The rows below fall into families. The same turns and mirrors carry the whole set onto itself and the rows of a family onto each other. For each named row, which other rows are in its family? Write them in the order they are listed.
These 15 rows form 5 families of 3 rows each.
j873: -0.74; -1.18; -0.60; +2.80; +0.91; -1.32; -1.72; -0.03; -0.46; -1.21; -0.02; +2.01; -0.28; +3.09; -0.72; +3.43; -2.73; -1.35; +3.61; +0.03; +0.97; +0.80
j833: -0.56; +0.43; +0.65; -1.60; -0.96; +1.72; +1.47; -1.05; +0.05; -2.69; +3.27; -1.55; +3.77; +1.55; -0.70; +3.34; -2.16; -2.52; -0.24; +1.41; -0.22; +2.95
j982: -0.26; -1.21; -1.05; +1.86; +1.29; -0.35; -0.93; +0.57; -0.55; -0.07; -0.18; +1.89; -1.03; +1.16; -1.00; +3.19; -4.16; -0.99; +2.68; +0.90; +0.54; +0.34
j881: -1.45; +0.19; -0.23; -3.19; -0.69; +0.47; +1.64; -1.36; -0.23; -2.24; +2.16; -1.52; +3.59; +0.68; -0.75; +3.49; -1.87; -3.54; -0.23; +2.28; -0.27; +2.13
j553: -1.30; +0.04; +0.65; -2.94; -0.56; +0.47; +0.52; +0.59; -0.03; -1.25; +2.91; -0.85; +3.20; +2.58; -0.64; +4.44; -1.31; -3.67; -0.95; +1.03; -0.62; +1.47
j42: -1.42; -1.25; +1.61; -1.87; -1.24; -1.23; -0.72; -1.18; -1.34; +0.68; +0.03; -0.40; +1.29; +0.35; +1.62; +0.95; +0.91; +3.49; +0.84; +3.24; +1.86; +2.01
j248: +0.26; -1.71; +1.17; -1.48; -2.10; -1.53; +0.99; -1.08; -2.27; +0.28; +0.57; -1.71; +1.12; -0.08; +0.80; +0.29; +0.94; +3.24; +0.37; +1.20; +0.80; +1.16
j383: -1.14; -1.78; +1.62; -0.84; -2.66; -2.39; +0.77; -2.14; -1.56; -0.81; +0.72; -1.79; -0.06; +0.07; +0.87; +1.24; +1.48; +3.10; +1.06; +1.03; +0.74; +2.30
j666: -1.74; +0.51; +0.58; -3.91; -0.22; -1.25; +1.73; -0.65; +0.18; -1.59; +1.69; -1.13; +2.21; +0.65; -1.22; +3.01; -0.42; -4.04; -0.02; +1.33; -0.20; +3.37
j364: -0.64; -2.18; +1.21; -1.88; -2.02; -1.88; -0.60; -2.09; -0.40; +0.30; +0.14; -0.45; +0.93; +1.01; +0.70; +0.02; +1.63; +3.53; +1.15; +1.70; +1.38; +2.04
j71: +0.69; -2.67; +2.65; -1.47; -2.70; -1.80; -0.67; -1.13; +0.07; -0.63; -0.29; -0.39; +1.77; +1.73; +0.10; +1.15; +0.73; +3.57; +0.73; +0.18; +0.81; +1.11
j133: -1.31; -0.59; -0.62; +2.61; +0.07; -2.57; -1.93; +0.28; -0.40; -0.04; +0.63; +1.19; +0.35; +2.92; +0.03; +2.25; -1.92; -2.25; +4.28; -0.61; +0.81; +1.00
j741: -1.53; -0.30; +0.14; +1.41; +0.93; -1.75; -0.76; +0.45; -0.31; -0.17; -0.29; +2.25; -0.91; +3.10; -0.59; +1.72; -3.54; -0.45; +3.50; -0.68; +2.02; +2.12
j28: -0.42; -1.18; +0.60; +1.64; +1.57; -1.16; -0.97; -0.63; +0.51; -0.23; -0.82; +1.39; +0.34; +3.97; +0.33; +2.60; -4.17; -0.78; +3.69; +0.09; +1.67; +1.30
j267: -1.94; -0.53; +0.10; -2.58; -0.32; +1.42; +0.01; -0.84; -0.47; -0.64; +2.68; -0.02; +3.36; +0.60; -0.79; +3.18; -0.93; -4.18; -0.96; +1.62; -0.77; +1.40

Same family as j553: j248, j741
Same family as j364: j873, j881
Same family as j133: j833, j42
Same family as j267: j383, j28

The rows below fall into families. The same turns and mirrors carry the whole set onto itself and the rows of a family onto each other. For each named row, which other rows are in its family? Write them in the order they are listed.
These 16 rows form 4 families of 4 rows each.
j293: -1.92; +2.95; +1.42; -0.26; +0.47; +3.37; -1.39; -0.40; -1.58; -2.30; -3.83; +1.05; +2.58
j715: -2.66; +1.93; +3.80; -1.90; -1.23; +0.09; -1.81; -0.78; -2.30; -0.59; -0.58; +0.02; +3.89
j434: -1.24; -2.15; -0.52; -0.40; -0.79; -1.29; +1.59; -0.66; -3.76; +0.00; +0.20; -0.49; +4.16
j494: -0.32; +0.41; -2.80; +1.03; +1.62; +0.31; -0.02; +1.51; -3.34; -1.25; -1.87; -1.30; +2.42
j664: -1.11; -1.04; +2.35; -1.03; -2.07; -0.05; +2.37; -1.08; -3.18; -2.72; +0.07; -0.30; +3.91
j827: -0.19; -0.56; +0.86; -1.41; -0.54; +0.43; +1.82; +0.53; -5.53; -1.07; -0.05; -0.78; +0.59
j663: -1.68; +0.80; +2.26; -3.10; +0.92; +1.06; -0.63; -2.36; -1.82; +1.32; -2.45; +1.06; +1.83
j744: -1.86; +1.78; -1.19; -1.46; +0.19; +2.97; -1.64; -0.75; +0.17; -2.90; -2.39; +0.91; +2.77
j748: -1.40; -2.26; +2.02; -0.66; -0.47; -0.83; +2.27; +1.33; -3.68; -0.66; -0.25; +0.80; +2.69
j685: -1.76; +0.50; +3.87; -1.14; +0.69; -0.65; -0.86; +0.46; -1.40; +1.36; -1.46; +1.20; +2.92
j800: -1.20; +0.18; -2.85; -1.39; -0.55; -0.63; +1.17; -0.15; -3.70; -2.60; -1.93; -1.76; +4.06
j309: -1.77; +1.34; +3.56; +0.77; -0.03; +2.14; -1.80; -0.11; -2.08; +0.64; -1.22; +1.92; +2.50
j821: -2.25; +3.11; -0.76; -2.48; -0.33; +3.04; -0.91; -0.06; -0.54; +0.81; -1.43; +0.71; +3.34
j446: -1.64; +0.74; -2.43; -0.45; +1.02; +1.25; -0.18; +0.30; -2.61; -3.92; -0.69; -2.45; +2.92
j397: -1.41; +0.66; -1.17; -0.05; +0.89; +2.75; +3.10; +0.26; -3.28; -1.93; +0.06; -2.20; +2.91
j121: -2.14; +0.40; -1.40; -0.17; +1.52; +2.70; -0.90; -0.14; -0.93; -0.57; -3.83; +2.24; +2.57

Same family as j494: j715, j664, j121
Same family as j446: j744, j748, j685
Same family as j397: j827, j663, j821
Same family as j309: j293, j434, j800

The rows below fall into families. The same turns and mirrors carry the whole set onto itself and the rows of a family onto each other. For each named row, which other rows are in its family? Write them in the order they are listed.
These 18 rows form 6 families of 3 rows each.
j326: +0.51; -0.31; -0.39; -1.22; -1.48; -1.51; -0.17; +0.33; -2.42; -0.31; -1.13; +0.06; +2.05; +1.85; -1.94; +2.73; +2.94; -0.65; -1.90; +1.08
j796: +0.74; -1.35; -0.23; -0.67; -0.69; -0.84; +0.27; -0.29; -1.91; -0.97; -0.44; +1.18; +3.00; +1.04; -1.27; +3.32; +2.82; +1.16; -0.36; -0.11
j729: +1.67; +0.12; +1.39; +0.08; -2.04; +0.00; +2.36; -0.98; +1.37; -0.65; -0.94; -0.94; -0.47; -0.47; -0.20; -3.73; -0.37; -1.39; -0.40; -0.44
j16: +0.50; -0.63; +1.13; -0.54; -1.70; -0.12; +2.41; -1.25; +0.44; -0.32; +0.84; -1.66; -0.11; -1.72; +1.27; -2.62; -0.42; -2.20; -1.13; +0.75
j450: +0.22; +1.30; -1.88; -0.48; +0.78; +1.50; -2.81; +0.50; -0.42; +2.26; -0.24; -1.96; -2.04; -0.47; -0.89; -0.52; +1.15; +2.54; -0.54; -2.12
j88: -0.07; -0.34; +1.43; +0.73; -1.04; -0.13; +2.28; -2.24; +2.53; +0.11; -0.65; -0.75; +0.29; -0.99; +0.59; -2.31; -1.03; -1.33; -0.89; +1.21
j165: +0.95; -2.85; +1.09; -0.36; -2.03; -1.24; -0.95; -0.79; -2.18; -1.51; -0.87; -0.69; +2.24; +1.85; -2.63; +0.73; +2.52; +0.05; -0.67; +1.25
j489: +0.45; -0.87; +0.16; -1.12; -2.50; -1.43; -2.13; -0.44; -1.54; -1.34; +0.56; -0.12; +2.17; +1.58; +0.14; +2.93; +3.05; +1.64; -0.53; +0.95
j734: +0.80; +0.76; +1.84; -0.94; -0.45; +1.26; +0.99; -2.59; +1.77; +1.01; -0.27; -1.76; -0.42; -0.04; +0.31; -2.81; -0.67; -2.14; +1.21; +0.83
j912: +1.13; -0.71; +0.48; -0.30; -0.70; +1.20; +1.76; -0.86; +0.45; -0.29; -0.38; -1.71; -0.58; -1.48; +0.71; -2.15; -0.54; -3.67; -0.29; -0.07
j755: +0.77; -0.92; +0.03; -0.96; -0.91; -1.24; -0.55; -0.84; -0.95; -1.68; -0.31; -0.09; +2.94; +2.80; -0.87; +2.51; +2.99; +0.88; -0.82; +2.27
j607: +0.63; +1.18; -2.28; -0.89; +1.20; +0.92; -2.10; +0.67; +1.48; +2.20; +0.51; -2.36; -1.22; +0.79; +0.33; -0.81; +0.81; +3.19; -0.58; -1.56
j710: +1.19; -2.05; +0.63; +0.65; -0.89; -0.86; +1.58; -1.87; +1.47; -0.31; -0.36; -1.13; +0.49; +0.56; +1.40; -2.09; -1.58; -2.12; -0.11; +1.40
j60: -1.20; +1.07; -1.19; -0.78; -0.52; +1.28; -3.60; +1.33; +1.49; +2.01; -0.88; -1.82; -1.16; -0.29; -1.25; +1.81; +0.92; +2.57; -0.20; -0.50
j439: -0.82; +1.05; -1.79; -1.61; +1.05; +0.84; -1.43; +0.66; +1.71; +1.97; +0.99; -2.59; -2.01; +0.12; -1.40; +0.58; +1.70; +2.28; +1.32; -1.77
j630: -0.82; +0.74; -0.40; -1.10; +0.70; +0.34; -2.51; +0.48; +2.00; +1.92; +1.55; -2.32; -1.50; -0.14; -1.00; -0.03; +1.11; +4.17; -0.70; -0.36
j786: -0.99; +0.77; +0.46; -0.60; +1.94; +0.50; -2.38; +0.23; +1.65; +3.00; +0.51; -0.79; -1.69; -0.65; +0.32; -0.55; +0.68; +3.00; +0.04; -0.89
j900: +2.19; -1.36; -0.09; -1.02; -2.03; +0.31; -0.26; -0.34; -2.86; -1.06; -0.21; +0.16; +1.93; +1.43; -1.63; +2.90; +2.80; +0.22; +0.09; -0.38

Same family as j755: j88, j630
Same family as j165: j734, j60
Same family as j900: j450, j912
Same family as j607: j796, j16
Same family as j489: j710, j786

